Questions about the matrix below.
1) The first entry in reading order?
2) The bottom entry of the column that holds the smallest entry?
3) The last entry, reading row by row?
4) The entry in the bottom-left corner?
5) The largest entry in the last row?
6) The smallest entry in the last row?
7) The second entry on the diagonal from the top-right corner?
8) The 3rd entry on the main diagonal?
[[ -1  -8   1  -4  -1  -1 -31   1   0   0   0   1 -10]
 [  0 -15  -1   4  10  -2  -5   0  -1   0   4  -1 -20]
 [  0   1   1 -10   3   1   3   0   0   0   0   0   3]
 [  1  -2  -6  11   0   1  -6   0   0   1   1   0   1]
 [ -4  -1   5   0 -13  -3  19  -1   0  -1   0   0  12]
 [  3   2   5 -22  -3   3  -3   0   0   0   0   0  -6]
 [  0  -6   5 -22   0  -2  19   1   0   0   0  -1   0]
 [ -3   6  -5  18   7   0   8   0   0   0  -1   0   7]
 [  2 -19  -1  -5  -5   1  -4   1   0   0  -1   0   0]
 [  1   3   5  -7   1   2  -3  -1   0   0   0   0  -3]]
1) -1
2) -3
3) -3
4) 1
5) 5
6) -7
7) -1
8) 1

M = [2, -29, 34, -10, 8, -33, 11, 16, -21, -24]
The smallest entry: -33
Give the entry just left of -29.
2

Read these off the row that follows.
1) The 2nd entry?
2) The 3rd smallest entry?
3) The 2nd entry from the right?
[147 120 240  58]
1) 120
2) 147
3) 240

data = [-15, -17, -17, 21, 38, -19, 27, 23, -28, 29, 27, 37]
Read off the entry just right of the smallest entry.
Answer: 29
Read off the entry just left of 38.
Answer: 21
Read off the first entry.
Answer: -15
The fifth entry is 38
The 3rd entry -> -17
The second entry from the left: -17

X =
[[197  84 116 129 152  91 158 131 104]
 [132 133 143 129 157 118 128 100 114]
 [156 113 128 135 165 112 131 100 113]
 [ 89 171 126 159 134 157 117 106 157]
 [120 169 255  58 120 192 143 248 141]
 [113 143  59 193 152 113 125  48 142]
 [191  84  31 189 134  74 168  93 125]
 [ 78 196 186 124 110 204 127 193 179]]
Rows and columns are numbered from 1.
The entry in row 1 and column 3: 116
The entry directly above the smallest entry is 59
Find the entry just left of 142.
A: 48
Find the smallest entry.
A: 31
The entry at row 1, column 1: 197
Find the entry in row 3 and column 2.
A: 113
Find the entry at row 3, column 1.
A: 156
The entry just right of the smallest entry -> 189
The entry directly below the smallest entry: 186
Find the entry directly above 169.
A: 171
Find the top-right entry.
A: 104
The entry just left of the largest entry -> 169
Find the entry directly above the largest entry.
A: 126
The entry just right of 106 -> 157
The entry directly below 197 is 132
The entry just left of 116 is 84
The entry in the bottom-right corner is 179
The bottom-left entry -> 78
The entry at row 2, column 3 is 143
The entry just right of 117: 106
Find the entry just left of 31.
A: 84

Read these off the matrix that follows. Indices start at 1.
1) What is the entry in row 1 and column 1?
2) What is the top-right entry?
3) What is the entry in the bottom-left corner?
4) What is the bottom-right entry?
5) What is the entry at row 2, column 2?
6) What is the entry just left of the largest entry?
7) What is the entry directly above the smallest entry?
8) What is the entry at row 2, column 3?
[[18, -13, 9, 3, -3, -3, 2, 4, 4],
[8, -13, -1, 4, -7, 2, -2, -2, -2],
[4, -12, -6, 6, -10, 1, -4, 3, 1],
[13, -8, 6, 6, -3, -1, -4, 10, 8],
[-4, 10, 6, 8, 7, 3, 7, -25, 19],
[11, 10, -10, -4, 5, -13, 1, -15, -3],
[19, -5, 16, -1, 7, 7, 0, 13, -5],
[7, 4, -17, 2, 3, -5, -4, -25, -4],
[9, -5, 0, 4, -17, 3, 0, -6, 6],
[7, -13, 6, -2, -2, 2, 3, -1, 3],
[-6, 17, 6, 8, 0, 13, -3, -32, 20],
[16, -7, 7, 6, -5, 1, -2, 9, 15],
[13, -18, 8, 9, -1, 0, 1, 2, 2]]
1) 18
2) 4
3) 13
4) 2
5) -13
6) -32
7) -1
8) -1
